[[111 106 124 130 155]
 [105 135 117 105 156]
 [145 121 158 127 153]] value 156

[[129 125 130 128 125 122 103]
 [128 132 126 130 134 126 146]] value 103

[[144 141 132 107 155 103]
 [127 114 131 133 119 144]] value 103

[[115 114 132 117 105 140 136]
 [125 102 129 124 108 143 129]] value 136

[[131 113 113 127]
 [122 102 106 126]] value 127

[[134 105 147 144 111]
 [143 111 116 144 106]] value 111
---
109	135	118	104	126 -> 109
141	136	103	128	130 -> 141
132	152	125	119	128 -> 132
137	122	123	105	101 -> 137
127	105	128	129	127 -> 127
119	151	111	128	116 -> 119
123	125	107	134	150 -> 123
105	113	119	117	128 -> 105
134	135	150	122	112 -> 134
154	137	128	129	138 -> 154
---
[[120 139 108 143 112 121 123 141 145 126 134 111 118 121 123]
 [115 138 111 135 105 121 125 135 153 128 130 110 117 123 116]
 [119 140 104 143 111 121 123 140 148 126 134 108 115 123 123]
 [113 135 116 129 111 127 120 136 148 136 128 108 119 126 118]
 [116 134 123 122 111 129 121 133 146 137 123 111 123 126 115]
 [118 135 113 143 114 118 124 136 147 125 135 114 119 118 125]] → 113

[[134 126 128 133 128 138 124 120 136 132 124 129 130 125 124 137]
 [118 129 126 142 137 127 133 132 126 150 123 127 108 122 134 110]
 [110 141 126 117 113 142 112 132 145 119 105 141 151 143 129 137]
 [123 124 131 113 131 125 131 129 116 119 124 138 140 121 142 138]
 [121 132 144 141 142 136 136 135 131 145 132 129 118 124 132 117]
 [134 123 116 129 125 128 126 120 136 131 120 124 121 133 111 121]
 [135 123 127 139 132 119 114 124 132 125 119 133 133 138 126 132]] → 127

[[142 135 133 123 128 124]
 [118 129 120 129 123 131]
 [121 130 128 134 134 121]
 [119 129 123 133 135 123]
 [114 126 128 132 153 137]
 [122 134 124 128 137 133]
 [127 129 130 127 136 118]
 [130 132 124 124 144 125]
 [128 131 125 128 148 123]
 [142 127 127 135 120 124]
 [127 129 130 128 143 123]] → 130

[[117 125 131 133 136 151 124 129 122 128 127 126 126]
 [123 146 135 122 124 131 132 115 116 128 129 110 114]
 [127 126 117 140 140 138 113 136 127 117 141 130 132]
 [123 142 129 131 131 133 121 123 117 120 140 115 118]
 [120 132 141 122 123 131 139 118 121 138 117 121 120]
 [125 137 121 136 135 134 114 129 121 114 147 121 125]
 [117 124 141 128 131 141 141 125 123 140 114 126 125]
 [131 138 133 115 115 114 138 116 126 134 125 120 120]
 [131 109 125 127 127 125 132 136 140 135 117 144 140]
 [119 125 137 126 129 140 136 124 123 137 116 126 124]] → 137

[[125 132 110 125 127 118 122 125]
 [139 132 150 147 131 145 130 144]
 [138 152 125 124 123 141 103 127]
 [135 151 128 122 121 140 105 126]
 [124 142 117 117 120 130 105 127]
 [137 146 118 126 129 137 102 133]] → 118

[[130 128 126 128 128 126 128 130 128 129 127 124]
 [135 125 128 127 130 128 133 129 129 124 116 122]
 [128 130 130 127 130 130 123 131 131 131 139 134]
 [123 130 131 128 130 131 136 131 130 129 110 134]
 [129 126 132 126 133 133 137 126 133 125 107 126]
 [125 128 130 129 130 117 140 135 130 129 100 129]
 [135 130 130 127 129 132 131 128 130 132 122 131]
 [128 132 126 128 126 128 134 129 125 134 113 130]
 [130 124 127 126 128 133 133 126 128 122 117 124]
 [132 126 124 128 124 131 130 130 124 126 123 131]
 [131 127 134 126 134 127 124 130 136 126 137 124]
 [127 127 126 126 127 129 129 127 126 127 126 128]] → 126
---
[106 131 135 154 108 144] >> 154, 144

[[137 133 128 136 124 140]
 [152 134 110 119 117 147]] >> 152, 147

[149 107 124 119] >> 149, 124

[[113 151 111 118 116 114 137]
 [130 128 128 128 127 128 129]] >> 151, 137

[115 131 137 128 152 117 134] >> 152, 137

[118 145 110 157 122 139] >> 157, 145

[130 132 114 142 157 148] >> 157, 148

[132 129 126 122 149 136] >> 149, 136

[[148 111 132 125]
 [137 112 155 125]] >> 155, 148

[[140 113 141 140 137 102]
 [133 144 122 128 146 143]] >> 146, 144
---
[102 110 133 151 118  99 113]: 151, 133

[[ 98 123 130 155 119 117  98]
 [104 122 133 148 104  99 157]]: 157, 155

[156 111 139 151 124 142]: 156, 151

[102 139 116 108 128 115]: 139, 128

[127 101 119  98 128]: 128, 127

[115 140 110 155]: 155, 140

[[136 130 119 114 133]
 [114 121 127 145 149]
 [124 129 122 141 134]]: 149, 145
---
[[155 127 154 130]
 [130 119 122 138]] >> 154

[[148 149 141 122 133 131]
 [146 149 140 122 134 130]
 [141 131 128 146 125 115]] >> 140

[[137 135 133 131 153 112 121]
 [133 135 126 137 142  98 121]] >> 133

[[108 132 131 114 101 146]
 [139 154 117 146  99 107]
 [110 143 144 108 125 117]] >> 117

[[115 133 124 112 133]
 [129 102 114 138 106]] >> 124

[[132 132 128 132 127 123 118]
 [124 126 120 122 123 137 129]
 [123 143 129 108 101 130 122]] >> 120

[[131 132 127 145 124 118]
 [130 130 133 155 130 114]] >> 127

[[135 134 149 148 115 156]
 [143 143 119 132 147 121]] >> 149
---
Q: [118 148 105 147]
A: 147, 118

Q: [131 154 104 127 115]
A: 115, 131

Q: [111 137 155 102 117]
A: 117, 111

Q: [148 106 139 130 136]
A: 136, 148

Q: [124 102 129 116 127 106]
A: 106, 124

Q: [123 157 125 131 156]
A: 156, 123

Q: [128 126 146 156]
A: 156, 128

Q: [104 112 133 119 137 132]
A: 132, 104

Q:
[[153 156 130 147 102 128]
 [133 107 119 136 156 107]
 [135 126 148 101 151 101]]
A: 128, 135

Q: [114 150 108 132 115 123]
A: 123, 114
---
[[134 141 140 119 126 143 123]
 [115 131 120 117 133 113 117]
 [139 109 127 155 129 127 144]] 140

[136 150 140 108] 140

[139 140 108 111 101] 108

[[131 120 132 123  99 125]
 [125 132 140 125 124 138]
 [122 124 109 125 106 152]] 132

[[154 127 125 141]
 [131 134 117 120]] 125

[115 124 152 149 119 118] 152

[147 102 121 105 110 129 127] 121
---
Q: array([120, 128, 142, 105, 134])
A: 128

Q:
array([[140, 140, 129, 130, 114, 121],
       [131, 131, 129, 112, 118, 132],
       [131, 131, 129, 142, 151, 132]])
A: 140

Q: array([150, 136, 138, 135, 105, 114, 153])
A: 136

Q:
array([[135, 117, 122, 116],
       [147, 107, 123, 102]])
A: 117

Q: array([122, 118, 150, 131, 119])
A: 118

Q: array([122, 122, 136, 156, 154])
A: 122
---
[[148 122 116 121 125 136 135 117]
 [124 107 134 143 115 127 132 124]
 [107 119 124 137 126 115 121 136]
 [126 111 125 138 123 140 121 139]
 [133 113 131 135 119 114 121 141]] ⇒ 116

[[129 132 125 120 127 121]
 [124 118 119 119 124 131]
 [128 133 134 133 130 132]
 [130 132 131 131 131 118]
 [133 114 130 123 129 133]
 [122 120 111 109 128 134]
 [130 133 124 128 127 121]
 [134 123 115 119 122 133]
 [129 132 128 124 128 133]
 [116 134 118 124 127 106]
 [131 126 130 125 126 130]] ⇒ 125

[[138 117 122 127 132 118 123 133]
 [120 107 118 121 113 123 140 127]
 [128 109 120 122 121 120 131 128]
 [114 140 141 138 121 145 140 122]
 [128 117 128 125 125 126 128 130]
 [146 134 123 132 146 119 109 116]
 [117 139 141 139 124 144 141 128]
 [116 107 126 119 109 129 147 136]
 [128 110 117 122 121 119 130 120]
 [137 130 123 128 137 123 116 121]
 [140 115 106 113 134 104 105 112]
 [121 127 135 132 123 137 135 130]] ⇒ 122

[[136 116 119 115 142 135 123 119 121 151 113]
 [138 122 120 127 146 136 131 128 133 146 125]
 [131 136 125 130 130 119 135 129 129 122 134]
 [133 137 122 127 136 121 141 115 122 129 144]
 [139 128 131 131 121 133 127 129 133 134 124]] ⇒ 119

[[138 123 140 128 124 123 139 127 129 135]
 [121 137 129 135 131 141 124 126 131 118]
 [118 121 113 114 129 112 111 138 132 127]
 [122 119 124 118 123 117 114 138 137 125]
 [147  99 110 111 133 116 116 117 147 146]] ⇒ 140

[[119 126 123 122 125 128 130 133 124 122 119 129 136 124 127]
 [118 121 122 131 128 143 123 132 127 128 124 127 132 130 130]
 [124 128 130 131 129 143 129 133 130 125 121 126 131 128 130]
 [134 118 118 125 128 132 117 131 122 128 115 134 132 142 127]
 [126 137 126 129 126 118 131 118 129 126 118 130 123 125 128]
 [123 122 133 125 126 133 132 130 134 131 124 127 127 128 123]
 [133 121 132 128 130 120 124 115 128 133 127 130 120 125 123]
 [132 145 133 129 128 119 139 107 144 127 142 132 111 129 125]
 [127 127 127 133 128 131 128 133 129 129 116 124 131 131 128]
 [134 136 118 132 125 111 137 107 136 129 103 122 113 132 127]
 [128 110 118 132 127 145 103 156 108 128 124 128 151 128 124]
 [130 145 127 127 129 115 138 113 141 127 119 129 121 133 129]] ⇒ 123
---
[[152 149 148 113]
 [139 145 109 137]
 [108 114 101 146]] Answer: 148

[135 150 124 138 144 112] Answer: 138

[[118 130 138 116 110 129 108]
 [153 126 142 143 147 110 151]
 [143 118 146 128 135 113 134]] Answer: 147

[148 157 128 131] Answer: 131

[148 113 131 101] Answer: 113

[150 130 117 139 125] Answer: 130

[[110 115 111 124]
 [100 130 117 127]] Answer: 124

[[130 146 123 145 140 153]
 [136 121 118 121 117 111]] Answer: 145

[134 125 106 140 124] Answer: 125
